128 stands for zero in the data rows.
Here is a table of points, one per row:
[159 110  74 130 166 138 214 184  82 116 174]
[117  71 121  82 182  94 202 195 109 124 176]
[137  90  96  88 174 113 231 243  89  86  95]
[135 162 127 165  55 169  25  96 154 143  40]
[133 100 173 117  54 160   0 127 183 167  66]
[145 122 100 100 202 101 211 237  89  94 112]
[117 107  94 106 176  95 207 157 110 111 206]
[165 211 103 227  18 238   6  57 154 185 124]
[102 113 107  93 178 125 206 186 105 135 190]
[112 137 165 161 152 138  58  72 141  98  40]
[131 152 143 186 116 150  72  45 141 133  81]
[141 124 119 141  42 205  18 143 152 178 105]
[ 91 121 192 121 150  72 110  62 148 111 131]
[103  78 130 115 118  94 188 102 136 128 174]
[156  87  90  95 182 108 213 190 112 102 126]
[ 92  44 174  54 147  43 182 126 153 139 154]
[111 137 165 161 135 118  53  54 156 124  69]
[168 114  78 106  90 114 213 234  84 139 193]
[140 137 105  99 155 121 201 143 100 137 200]
[179  95  85  91 132 124 208 220  86 112 134]
[105 116 132 120 112  93 139  94 121 180 216]
[119 136 179 166  95 150  16  90 170 112  25]
[212 150  58 135 114 142 198 230  70 129 217]
[152 195 134 208  78 193   1  48 148 162  77]
[ 98  48 153  75 157  31 184 151 157 116 208]
[203 139  57 128 124  97 190 240  66 110 149]
[152 167 129 138  53 173   0 110 167 167 109]
[135 120 141 141  51 203   8 121 170 169  78]
[107 148 170 168 147 146 101  43 168 117  80]
[170 165 142 186  72 193   0  82 177 153  65]
[ 92  80 144  91 103  87 191 116 117 165 248]
[123 142 162 179 135 131  65  56 142 103  42]
[188 122  82 114 152 130 189 229  71 112 160]
[124  79 153  94 144  74 162 114 133 141 242]
[155  99 106  93  94 107 205 222  91 117 164]
[175 101  92 119 186 125 186 192  86 108 184]
[137 109  97  99 178 113 215 166 122 123 173]
[123  71 127  99 130  87 192 164  94 150 243]
[159 145  62 146 132 131 210 230  66 117 170]
[ 94 167 187 154  91 170  49  61 179 121   8]
[163 165  83 141 156 125 192 202  76  94 148]
[ 92 178 161 160 140 163  62  35 165 131  23]
[ 96 170 145 180 122 159  90  44 158 134  65]
[157 133  69 124 199 129 190 217  82  89 165]
[109  62 168  95 128  53 153 115 146 143 216]
[136 164 101 106 201 129 207 198  96 109 158]
[102 168 141 158 128 160  63  27 131 124  79]
[ 91 154 167 176 147  96 104  73 145 106 103]
[156  93 105 121 185  94 182 175  86  95 177]
[112  56 149  92 115  94 199 116 116 144 221]
[160 145 121 154  29 210  18 118 169 176 103]
[117  92 133  97 114  68 149  90 133 155 214]
[160 113 154 150  65 150  11 160 186 149  73]
[ 77  88 169 105 144  73 141  79 139 146 182]
[116 181 155 175 108 163  78  45 141 110  50]
[ 94  66 175  81 171  37 151 126 146 136 188]
[130 209 126 195  69 209  56  46 166 147  70]
[ 76 111 172 117 135 113 126  52 160 111  93]
[115 155 166 160 146 113 106  52 150 139 137]
[103  55 141  92 153  72 141  90 127 140 173]
[ 81  56 173  54 164  35 180 109 156 133 192]
[106 187 151 164  71 194  41  81 162 170  49]
[171 138  79 100 108 149 203 236  74 147 209]
[101 198 142 190  86 170  77  38 150 116  41]
[112  76 121  70 129  61 178 154 124 163 208]
[ 78 194 172 183 105 166  42  52 163 127  37]
[100  66 157  87 152  70 179 126 128 136 210]
[173 137  95 164 185 117 163 197  97  99 148]
[146 134 120 143  52 192  15 128 166 164  67]
[103 173 164 189 116 162  25  61 176 115  57]
[185 112  95 116 120 132 209 230  85 104 172]
[ 99  67 156  77 128  79 170 128 126 135 201]
[127 104 111 110 184  99 232 215  88  82 147]
[ 89 102 153 112 105  91 153  84 134 142 168]
[ 92  87 190 101 124  88 129  52 154 101 118]
[ 97  70 140  78 137  74 178 141 129 134 219]
[146 111 177 137  59 132   0 152 190 163  74]
[100 156 172 143 122 172  60  39 168 124  36]
[146 118 124 122  54 163  31 142 185 184  60]
[ 85  64 162  82 165  54 158 123 143 137 160]
[113  56 167  82 144  55 179 128 143 115 205]
[ 89  92 160  53 120  63 180  84 136 171 201]
[155 132 137 148  34 188   2 116 158 182 116]
[149 170 152 168  62 174   5  59 173 131  34]
[132  81 162 118 125  47  98  93 142 119 148]
[196 140  83 144 172 126 180 244  93  92 151]
[ 95 155 164 153 118 161 101  24 137 148 100]
[154 129 114 130  45 171   9 108 185 166  76]
[144 168  96 192  49 188  26 106 158 150  72]
[120 139 126 101  58 183  30 117 157 171  89]
[ 75  73 123  46 175  73 252 159 139 127 174]
[ 78 139 191 120 155 142  92  38 168 121  87]
[119 182 132 155 128 164  94  38 147  94  53]
[108 193 134 197 111 170  43  49 147 131  58]
[170 160  68 113 175 148 187 184  71  98 143]
[162 110  67  92  88 122 231 218  81 115 159]
[126  66 112  97 130  75 177 181 109 145 226]
[ 97 106 134 103 116 116 158 104 122 139 198]
[149 179 152 181  47 173   0 109 176 175  94]
[127 110 139 118  70 175  32 143 172 165  78]
[ 74 211 135 180 100 190  69  42 144 122  68]
[109 124 131 123  71 179  57 164 167 141  33]
[125 136 152 130  64 159   0 145 192 158  87]
[120 105 109  88 241  98 227 207  93  84 103]
[ 81 175 166 157 152 124  79  47 180 129  84]
[178 143  84 128 164 129 179 193  79 121 174]
[149 178 106 185  21 199  22 132 166 143 111]
[140 106 155 137  87 167   0 128 174 152  60]
[ 88  76 154  92 170  41 152 120 141 112 173]
[ 90 187 158 158 112 157  56  36 168 120  37]
[138 145 164 147  93 172   1 102 182 120  29]
[171 133 118 138  42 189  21 127 172 161  87]
[102 165 154 168 112 175  29  63 161 133  26]
[153 176  47 134 151 164 225 198  64 118 171]
[165 134  87 113 188 124 195 227  88  92 129]
[172 107 106  67  97 110 207 226  80 151 192]
[124 147 124 152  54 203  17 103 158 167  63]
[168 124  87  95 139 128 203 213  77 143 161]
[183 136  91 131 151 100 187 255  77  93 154]
[142 118 107 103 177 124 190 200  74 102 173]
[122 130  92  79 190 127 246 207  92 104 120]
[169 101 110  86 114 102 192 242  74 139 198]
[135 114  85  92 211 134 212 198  79  96 141]
[106 169 131 137 106 176  41  76 164 131   1]
[ 93 158 167 154 136 139  53  48 153 112  40]
[136 199 106 205 114 204  53  42 156 128  36]
[173 116 110 108 143 113 188 233  83 105 163]
[131 116 112  93 173  98 211 166  93 103 177]
[129 179 157 171  98 153  15  80 183 140  65]
[ 85 114 115  97  98 113 201  74 117 148 190]
[ 83  68 160  73 134  56 168  80 132 127 145]
[110  65 153  74 157  68 173 169 123 116 218]
[114 193 144 174 109 175  50  30 163 142  67]
[ 92  72 156  59 150  71 184  91 138 140 183]
[170 136  77 113 162 152 218 234  65  94 128]
[142 149 123 145  32 200  10 142 158 165  83]
[178 104  97 110 187 100 171 204  86  94 148]
[104  63 137  66 226  60 200 195 120  86 136]
[161 131  74 126 183 155 198 181  79 101 156]
[137  92 133 107 172  99 193 179  98 132 213]
[129 185 129 170  98 152  32  77 189 133  32]
[100 178 135 165 125 165  73  60 159 111  37]
[115 185 144 184 115 169  69  46 150 131  55]
[171 126  87 110 125 103 201 249  73 117 165]
[130 177 149 162 122 151  55  26 157  91   1]
[140 147 133 142 114 114 112  71 138 147 213]
[166  97 115  96 116 108 200 230  92 120 167]
[ 72  59 183  87 130  57 169 103 144 152 187]
[138 206 121 209 114 159  67  77 155 117  78]
[212 140  76 143 119 127 208 218  69 110 170]
[ 87  85 134  71 162  72 186 131 111 151 201]
[192 105  78 112 113  89 189 223  75 117 189]
[113 172 130 180 123 122  97  69 150 108  76]
[121 114 100 113 195 108 199 192  75  93 159]
[101  50 179  93 143  67 165 148 118 140 225]
[ 89  90 193 104 119  91 127  58 145 136 153]
[ 70  63 161  60 129  80 189 102 113 155 183]
[121 175 168 195 123 127  46  55 180  98  54]
[165 173 105 160  43 209  42  99 165 161  66]
[129 170 144 197  99 173  29  75 157 115  77]
[ 81 124 173 111 134 117 112  59 145 148 120]
[113 147 172 144 126 139  50  52 168  99   9]
[191 146  73 150 131 121 212 250  85 118 190]
[119  65 132  91 124  58 169 131 128 148 217]
[115 111 139  97 127  94 170 111 124 158 243]
[164 117 125 132 110  73 112  78 116 162 222]
[100 113 174 101 171  91  97  47 157 116 104]
[ 95  81 143  88 170 101 218 155 118 130 213]
[121 158 154 190  98 158  45  45 144 115  66]
[106 176 161 183 131 148  63  79 172 134  78]
[157 123  91 106 205 101 199 219  82  89 137]
[102 114 138 152 123 121  98  61 133 134 152]
[181  78 111 105 154 103 194 255  82 108 119]
[142  92  98  85 178 107 196 166 114 125 209]
[154 132  87 105 201 141 191 207  79 128 113]
[173 128  87 111 201 120 163 212  64  91 128]
[185 114  76 116  81 132 191 238  60 136 189]
[133  84 154  82 166  59 175 144 116 148 219]
[133 185 143 188 103 169  17  85 155 116  33]
[120 110 149 101  75 180  16 123 182 159  69]
[108 199 129 194  79 201  78  20 151 127  52]
[ 85 111 192 144 149  87  76  28 152  76  70]
[107 103 122  94 144 111 194 161 122 132 203]
[162 104  78  87 123 112 249 236  90 139 158]
[109 134  94 106 163 107 238 173  84 103 143]
[138 146  78 118 195 154 210 184  83 107 123]
[132 108 132 127 106 107 120  53 136 131 157]
[173 155  84 126 159 139 186 216  75 108 144]
[139 152  94 101 182 126 209 175  90 105 145]
[106 120 176 136 101 148   9  87 171 139  22]
[ 73 120 162  94 135  85 150  55 135 140 160]
[130 118  91  99 170 123 220 201  93 120 177]
[103  63 153  71 226  65 199 195 105  98 113]
[151 147 142 144  69 180   0  87 164 189  59]
[106  48 126  67 141  86 207 124 117 152 216]
[125 104 108 119 194  96 225 217  89  84 137]
[124  90 109  81 178 129 219 224  81 109  99]
[134 135 159 140  47 134  18 151 187 176 107]
[130  60 148  73 168  62 186 159 119 153 240]
[ 72 122 148 118 146 137 149  61 154 128 126]
[130 145  75 125 174 136 206 186  65  88 145]
[118 156 132 173 135 129  88  50 144 131  80]
[104 172 161 153 116 181  59  24 164 113  55]
[ 93 118 178 136 148 111  86  70 164 128  95]
[ 71  74 166  66 161  54 183  92 146 135 155]
[153 204  98 194  24 223  18  63 150 158  96]
[110 106 113  98 231 110 245 213 100  79 106]
[158 125  89 124 202 132 208 187  71 100 131]
[ 89  72 137  61 157  89 217 145 100 138 188]
[130  92 100 123 141  87 172 152 113 123 215]
[159 102 114  90 158 124 200 246  86  98 153]
[114 147 148 167 112 132  59  44 153 114  51]
[ 87  41 190  59 154  39 156 117 130 140 185]
[192 196  27 181 138 158 194 222  68 122 180]
[124 169  92 177  50 204  39 131 165 158  87]
[122 201 113 196  86 184  46  52 149 110  43]
[121 157 168 142 133 138  76  48 145 135  82]
[ 88  91 167 102 121  91 142  60 140 159 155]
[117  61 120  87 198  92 215 177 109  94 162]
[112 124  53  97 210 143 227 217  78  87  96]
[127 102  97  71 163  90 226 167 104 105 169]
[180 133  81 102 115  97 211 225  67 126 166]
[ 96 120 102  74 157 121 227 150  92 133 191]
[186 132  70 139 137 132 194 219  52  99 161]
[103 149 175 179 135 116  82  97 156 141 100]
[173 185 121 197  41 185   0  98 168 160 100]
[109 135 169 159 117 139  76  20 152 136  41]
[ 85  70 156  72 146  60 202 146 122 144 203]
[126 158 150 187 122 124  99  61 155 127 132]
[ 98  84 120  81 176  61 208 162 116 103 178]
[147 125  79 113 163 154 204 220  76 121 155]
[175  92 116  92 134  79 197 237  87 102 173]
[ 95 167 158 173 111 161  73  40 157 116  41]
[113  65 117  71 142 103 218 162 110 126 235]
[ 97  84 134  95 164  96 200 176 112 138 184]
[143 152 122 151  58 193  34 114 170 167  78]
[166 119  95 142 169  93 192 199  90 115 196]
[110 112 117 122 102  98 174  85 101 143 205]
[127 170 125 168  63 236  23  83 173 166  66]
[171 146  57 116 192 126 211 196  96 112 139]
[106  59 166  81 140  56 153  98 128 161 196]
[153 184 100 173  29 211   6  92 162 162  95]
[ 78 125 184 107 122 111 119  35 144 155 121]
[116 168 144 186  96 150  74  28 138 136 126]
[145 134 121 147  53 209  13  94 179 180  52]
[112 168 137 186 125 178  70  69 161 112  20]
[189  71 128  72 115  83 200 239  92 135 183]
[118 146 173 156 128 112  85  64 161 118 115]
[103 169 166 176 119 155  71  47 164  98  78]
[205 130  88 150  97 117 178 238  70 146 223]
[113 155 159 161 144 130  63  55 153 109  54]
[ 99 168 160 159 120 153  89  39 150 125  93]
[133 122  92  86 208 143 230 197  92  99 111]
[101 108 143 109 132  86 165  84 134 118 150]
[157 128 108 109 182 136 193 198  77  93 151]
[143 168 170 168  86 172  11  80 167 155  46]
[148 191 125 194  68 178  45  47 155 120  29]
[129  89 124  84 199  85 192 197  95 109 167]
[169 125  71 135 198 133 207 217  70  90 104]
[105  74 153  59 114  68 184 110 130 161 236]
[107 162 135 157 111 121 121  55 129 144 197]
[111  89 119 104 125  94 174 129 128 147 241]
[150 188 132 211 114 146  22  95 160 110  57]
[101 168 142 141 115 200  48  28 173 144  33]
[123 190 111 178  93 165 118  38 149 102 110]
[150 129  81  81 120 139 243 210  60  98 140]
[175 108  77 105 110  93 198 242  69 135 199]
[140 191 121 189  59 208  16  62 162 153  79]
[161  89 113  88 169  99 207 249  92  79 114]
[105 127 160 152 149 122  81  60 163 111  51]
[120 210 147 218  85 172  24  79 164 112  57]
[148 176 131 226  94 158  18  87 168 114  35]
[ 79  96 188  99 145  86 118  68 159 132 122]
[154 140 101 116 183 147 184 212  96  90 122]
[118  64 132  40 182  86 197 129 123 129 183]
[122 168 149 178 134 158  64  39 159 111  73]
[149 131  70 132 184 131 195 196  97 114 176]
[172 145 107 117 201 111 178 177  79  92 191]
[119 130 176 152 173  88  64  95 137 106  76]
[ 64 100 153 125 140 109 117  70 140 149 104]
[139 170  68 132 177 145 222 216  78  74 145]
[128 112  83 100 185 129 229 163  89 111 151]
[ 75  80 169  52 135  77 186 111 138 146 193]
[137 175 140 183  74 201  15  52 159 140  57]
[113  81 124  74 159  55 199 163 114 101 191]
[127 180 158 171  71 155  27 129 173 129  74]
[143 177 101 160  30 197  19 103 154 178 121]
[ 95 112 158 125 135 100 127  79 135 139 140]
[101  98 134 113 106  86 157  92 104 137 173]
[122 156 163 159 100 146  69  33 164 146 128]
[109 153 136 166  70 183  14 126 171 145  90]
[166 135  64 118 204 143 196 202  73  92 118]
[184 139  47 137 133 128 207 237  84 114 176]
[135 134 142 144  57 222  30 118 175 184  64]
[140 199 122 221  59 210  68  58 153 156  98]
[127 176 125 153  35 205  16  90 153 167  73]
[170 136  79 142 152 123 181 193  74 119 192]
[116 144 164 170 115 112  73  46 146 145 131]
[121 149 181 160 148 118  46  39 165 110  70]
Along one direction, these points spread out more than along any other. How many in every 100 of the points above lie lower along it than each point below? Answers are rounded to whole numbers. More than half of the points above lie lower than the first one.
[166 135  64 118 204 143 196 202  73  92 118] 66
[ 83  68 160  73 134  56 168  80 132 127 145] 49
[103  63 153  71 226  65 199 195 105  98 113] 88
[100 178 135 165 125 165  73  60 159 111  37] 25
[ 72 122 148 118 146 137 149  61 154 128 126] 45
[ 99 168 160 159 120 153  89  39 150 125  93] 34
[110 112 117 122 102  98 174  85 101 143 205] 50
[113 147 172 144 126 139  50  52 168  99   9] 18
[157 128 108 109 182 136 193 198  77  93 151] 67
[113  81 124  74 159  55 199 163 114 101 191] 88
[ 89  92 160  53 120  63 180  84 136 171 201] 53
[159 145  62 146 132 131 210 230  66 117 170] 79
[148 191 125 194  68 178  45  47 155 120  29] 2
[111 137 165 161 135 118  53  54 156 124  69] 32
[186 132  70 139 137 132 194 219  52  99 161] 71
[ 71  74 166  66 161  54 183  92 146 135 155] 52
[154 129 114 130  45 171   9 108 185 166  76] 20
[100  66 157  87 152  70 179 126 128 136 210] 60
[ 93 118 178 136 148 111  86  70 164 128  95] 40
[ 89  90 193 104 119  91 127  58 145 136 153] 45
[142 149 123 145  32 200  10 142 158 165  83] 21
[125 136 152 130  64 159   0 145 192 158  87] 26
[129 179 157 171  98 153  15  80 183 140  65] 11
[ 98  48 153  75 157  31 184 151 157 116 208] 75
[ 88  76 154  92 170  41 152 120 141 112 173] 54
[112 168 137 186 125 178  70  69 161 112  20] 19
[103 173 164 189 116 162  25  61 176 115  57] 8
[130  92 100 123 141  87 172 152 113 123 215] 62
[105 127 160 152 149 122  81  60 163 111  51] 36
[162 110  67  92  88 122 231 218  81 115 159] 90
[191 146  73 150 131 121 212 250  85 118 190] 92
[113 155 159 161 144 130  63  55 153 109  54] 30
[161  89 113  88 169  99 207 249  92  79 114] 95
[143 168 170 168  86 172  11  80 167 155  46] 4
[172 145 107 117 201 111 178 177  79  92 191] 69
[ 92  72 156  59 150  71 184  91 138 140 183] 54
[133 185 143 188 103 169  17  85 155 116  33] 7
[118  64 132  40 182  86 197 129 123 129 183] 73
[116 144 164 170 115 112  73  46 146 145 131] 38
[106  59 166  81 140  56 153  98 128 161 196] 52
[ 99  67 156  77 128  79 170 128 126 135 201] 56
[ 79  96 188  99 145  86 118  68 159 132 122] 44
[124 147 124 152  54 203  17 103 158 167  63] 15
[138 146  78 118 195 154 210 184  83 107 123] 60
[127 176 125 153  35 205  16  90 153 167  73] 8
[ 98  84 120  81 176  61 208 162 116 103 178] 87
[212 140  76 143 119 127 208 218  69 110 170] 72
[212 150  58 135 114 142 198 230  70 129 217] 87
[146 111 177 137  59 132   0 152 190 163  74] 28
[153 176  47 134 151 164 225 198  64 118 171] 70
[ 90 187 158 158 112 157  56  36 168 120  37] 11
[120 105 109  88 241  98 227 207  93  84 103] 96
[130 177 149 162 122 151  55  26 157  91   1] 10
[152 167 129 138  53 173   0 110 167 167 109] 21
[109 124 131 123  71 179  57 164 167 141  33] 36
[115 185 144 184 115 169  69  46 150 131  55] 19
[118 146 173 156 128 112  85  64 161 118 115] 39
[118 156 132 173 135 129  88  50 144 131  80] 37
[150 188 132 211 114 146  22  95 160 110  57] 17
[124  90 109  81 178 129 219 224  81 109  99] 83
[106 176 161 183 131 148  63  79 172 134  78] 29
[183 136  91 131 151 100 187 255  77  93 154] 85
[121 114 100 113 195 108 199 192  75  93 159] 81
[151 147 142 144  69 180   0  87 164 189  59] 10
[156  87  90  95 182 108 213 190 112 102 126] 74
[ 93 158 167 154 136 139  53  48 153 112  40] 23
[137 175 140 183  74 201  15  52 159 140  57] 1
[122 156 163 159 100 146  69  33 164 146 128] 33
[130  60 148  73 168  62 186 159 119 153 240] 94
[ 97  84 134  95 164  96 200 176 112 138 184] 71
[129 170 144 197  99 173  29  75 157 115  77] 16
[ 81 124 173 111 134 117 112  59 145 148 120] 42
[103  55 141  92 153  72 141  90 127 140 173] 50
[140 106 155 137  87 167   0 128 174 152  60] 25
[127 102  97  71 163  90 226 167 104 105 169] 91
[ 85  70 156  72 146  60 202 146 122 144 203] 73
[138 145 164 147  93 172   1 102 182 120  29] 9
[170 136  79 142 152 123 181 193  74 119 192] 65
[168 114  78 106  90 114 213 234  84 139 193] 93
[137  90  96  88 174 113 231 243  89  86  95] 97
[ 92  44 174  54 147  43 182 126 153 139 154] 57
[ 91 121 192 121 150  72 110  62 148 111 131] 43
[117  71 121  82 182  94 202 195 109 124 176] 93
[147 125  79 113 163 154 204 220  76 121 155] 73
[163 165  83 141 156 125 192 202  76  94 148] 59
[130 118  91  99 170 123 220 201  93 120 177] 91
[106 169 131 137 106 176  41  76 164 131   1] 12
[107 162 135 157 111 121 121  55 129 144 197] 43
[113  56 167  82 144  55 179 128 143 115 205] 61
[100 156 172 143 122 172  60  39 168 124  36] 16
[165 211 103 227  18 238   6  57 154 185 124] 0
[137  92 133 107 172  99 193 179  98 132 213] 84
[154 132  87 105 201 141 191 207  79 128 113] 63
[102 114 138 152 123 121  98  61 133 134 152] 42
[166 119  95 142 169  93 192 199  90 115 196] 82
[196 140  83 144 172 126 180 244  93  92 151] 67
[154 140 101 116 183 147 184 212  96  90 122] 57
[121 157 168 142 133 138  76  48 145 135  82] 35
[133  84 154  82 166  59 175 144 116 148 219] 68
[140 147 133 142 114 114 112  71 138 147 213] 46
[ 85 111 192 144 149  87  76  28 152  76  70] 37
[171 133 118 138  42 189  21 127 172 161  87] 28
[ 87  85 134  71 162  72 186 131 111 151 201] 66
[126  66 112  97 130  75 177 181 109 145 226] 82
[101  50 179  93 143  67 165 148 118 140 225] 64
[ 85 114 115  97  98 113 201  74 117 148 190] 51
[119 130 176 152 173  88  64  95 137 106  76] 40
[172 107 106  67  97 110 207 226  80 151 192] 95
[ 64 100 153 125 140 109 117  70 140 149 104] 43
[140 199 122 221  59 210  68  58 153 156  98] 14
[ 75  73 123  46 175  73 252 159 139 127 174] 99
[168 124  87  95 139 128 203 213  77 143 161] 75
[ 85  64 162  82 165  54 158 123 143 137 160] 53
[111  89 119 104 125  94 174 129 128 147 241] 58
[ 89 102 153 112 105  91 153  84 134 142 168] 47
[112  76 121  70 129  61 178 154 124 163 208] 67
[205 130  88 150  97 117 178 238  70 146 223] 76
[165 134  87 113 188 124 195 227  88  92 129] 72
[103 169 166 176 119 155  71  47 164  98  78] 27
[175  92 116  92 134  79 197 237  87 102 173] 98
[112 137 165 161 152 138  58  72 141  98  40] 33
[109  62 168  95 128  53 153 115 146 143 216] 53
[103 149 175 179 135 116  82  97 156 141 100] 39
[102 165 154 168 112 175  29  63 161 133  26] 7
[119 136 179 166  95 150  16  90 170 112  25] 12
[192 105  78 112 113  89 189 223  75 117 189] 91
[132  81 162 118 125  47  98  93 142 119 148] 46
[ 72  59 183  87 130  57 169 103 144 152 187] 52
[157 133  69 124 199 129 190 217  82  89 165] 83
[129  89 124  84 199  85 192 197  95 109 167] 92
[139 152  94 101 182 126 209 175  90 105 145] 64
[121 158 154 190  98 158  45  45 144 115  66] 17
[153 184 100 173  29 211   6  92 162 162  95] 6
[ 81  56 173  54 164  35 180 109 156 133 192] 59
[ 92  80 144  91 103  87 191 116 117 165 248] 59
[101 198 142 190  86 170  77  38 150 116  41] 13
[120 210 147 218  85 172  24  79 164 112  57] 3
[ 95 112 158 125 135 100 127  79 135 139 140] 45
[ 78 139 191 120 155 142  92  38 168 121  87] 38
[ 73 120 162  94 135  85 150  55 135 140 160] 47
[108 193 134 197 111 170  43  49 147 131  58] 12
[112  56 149  92 115  94 199 116 116 144 221] 62
[126 158 150 187 122 124  99  61 155 127 132] 39
[ 95 155 164 153 118 161 101  24 137 148 100] 35
[131 116 112  93 173  98 211 166  93 103 177] 80
[ 96 120 102  74 157 121 227 150  92 133 191] 79
[ 70  63 161  60 129  80 189 102 113 155 183] 55
[133 122  92  86 208 143 230 197  92  99 111] 80
[109 135 169 159 117 139  76  20 152 136  41] 23
[173 128  87 111 201 120 163 212  64  91 128] 65
[171 138  79 100 108 149 203 236  74 147 209] 89
[120 110 149 101  75 180  16 123 182 159  69] 29
[133 100 173 117  54 160   0 127 183 167  66] 22
[ 95  81 143  88 170 101 218 155 118 130 213] 86
[181  78 111 105 154 103 194 255  82 108 119] 89
[203 139  57 128 124  97 190 240  66 110 149] 80
[ 78 194 172 183 105 166  42  52 163 127  37] 4
[110 106 113  98 231 110 245 213 100  79 106] 97
[ 87  41 190  59 154  39 156 117 130 140 185] 56
[136 199 106 205 114 204  53  42 156 128  36] 5
[114 147 148 167 112 132  59  44 153 114  51] 25
[121 149 181 160 148 118  46  39 165 110  70] 27
[107 103 122  94 144 111 194 161 122 132 203] 64
[ 78 125 184 107 122 111 119  35 144 155 121] 41
[145 134 121 147  53 209  13  94 179 180  52] 8
[136 164 101 106 201 129 207 198  96 109 158] 69
[108 199 129 194  79 201  78  20 151 127  52] 6
[119 182 132 155 128 164  94  38 147  94  53] 31
[113 172 130 180 123 122  97  69 150 108  76] 38
[165 173 105 160  43 209  42  99 165 161  66] 17
[140 191 121 189  59 208  16  62 162 153  79] 2
[ 94  66 175  81 171  37 151 126 146 136 188] 55
[116 168 144 186  96 150  74  28 138 136 126] 32
[128 112  83 100 185 129 229 163  89 111 151] 76
[149 179 152 181  47 173   0 109 176 175  94] 9
[102 168 141 158 128 160  63  27 131 124  79] 28
[ 81 175 166 157 152 124  79  47 180 129  84] 34
[178 104  97 110 187 100 171 204  86  94 148] 69
[131 152 143 186 116 150  72  45 141 133  81] 30
[ 76 111 172 117 135 113 126  52 160 111  93] 41
[121 175 168 195 123 127  46  55 180  98  54] 16
[170 165 142 186  72 193   0  82 177 153  65] 2
[ 92  87 190 101 124  88 129  52 154 101 118] 44
[192 196  27 181 138 158 194 222  68 122 180] 60
[150 129  81  81 120 139 243 210  60  98 140] 92
[173 137  95 164 185 117 163 197  97  99 148] 55
[ 88  91 167 102 121  91 142  60 140 159 155] 46
[173 116 110 108 143 113 188 233  83 105 163] 78
[ 92 178 161 160 140 163  62  35 165 131  23] 14
[149 178 106 185  21 199  22 132 166 143 111] 21
[140 137 105  99 155 121 201 143 100 137 200] 62
[113  65 117  71 142 103 218 162 110 126 235] 98
[143 177 101 160  30 197  19 103 154 178 121] 20
[104 172 161 153 116 181  59  24 164 113  55] 14
[ 91 154 167 176 147  96 104  73 145 106 103] 40
[115 111 139  97 127  94 170 111 124 158 243] 54
[130 209 126 195  69 209  56  46 166 147  70] 3
[101  98 134 113 106  86 157  92 104 137 173] 49
[112 124  53  97 210 143 227 217  78  87  96] 86
[162 104  78  87 123 112 249 236  90 139 158] 100
[106  48 126  67 141  86 207 124 117 152 216] 77
[148 176 131 226  94 158  18  87 168 114  35] 5
[169 101 110  86 114 102 192 242  74 139 198] 97
[169 125  71 135 198 133 207 217  70  90 104] 70
[116 181 155 175 108 163  78  45 141 110  50] 24
[115 155 166 160 146 113 106  52 150 139 137] 41
[179  95  85  91 132 124 208 220  86 112 134] 81
[138 206 121 209 114 159  67  77 155 117  78] 27
[143 152 122 151  58 193  34 114 170 167  78] 24
[180 133  81 102 115  97 211 225  67 126 166] 90
[100 113 174 101 171  91  97  47 157 116 104] 42
[ 97  70 140  78 137  74 178 141 129 134 219] 65
[123 190 111 178  93 165 118  38 149 102 110] 37
[171 146  57 116 192 126 211 196  96 112 139] 70
[123 142 162 179 135 131  65  56 142 103  42] 30
[107 148 170 168 147 146 101  43 168 117  80] 36
[173 185 121 197  41 185   0  98 168 160 100] 6
[146 118 124 122  54 163  31 142 185 184  60] 31
[122 201 113 196  86 184  46  52 149 110  43] 7
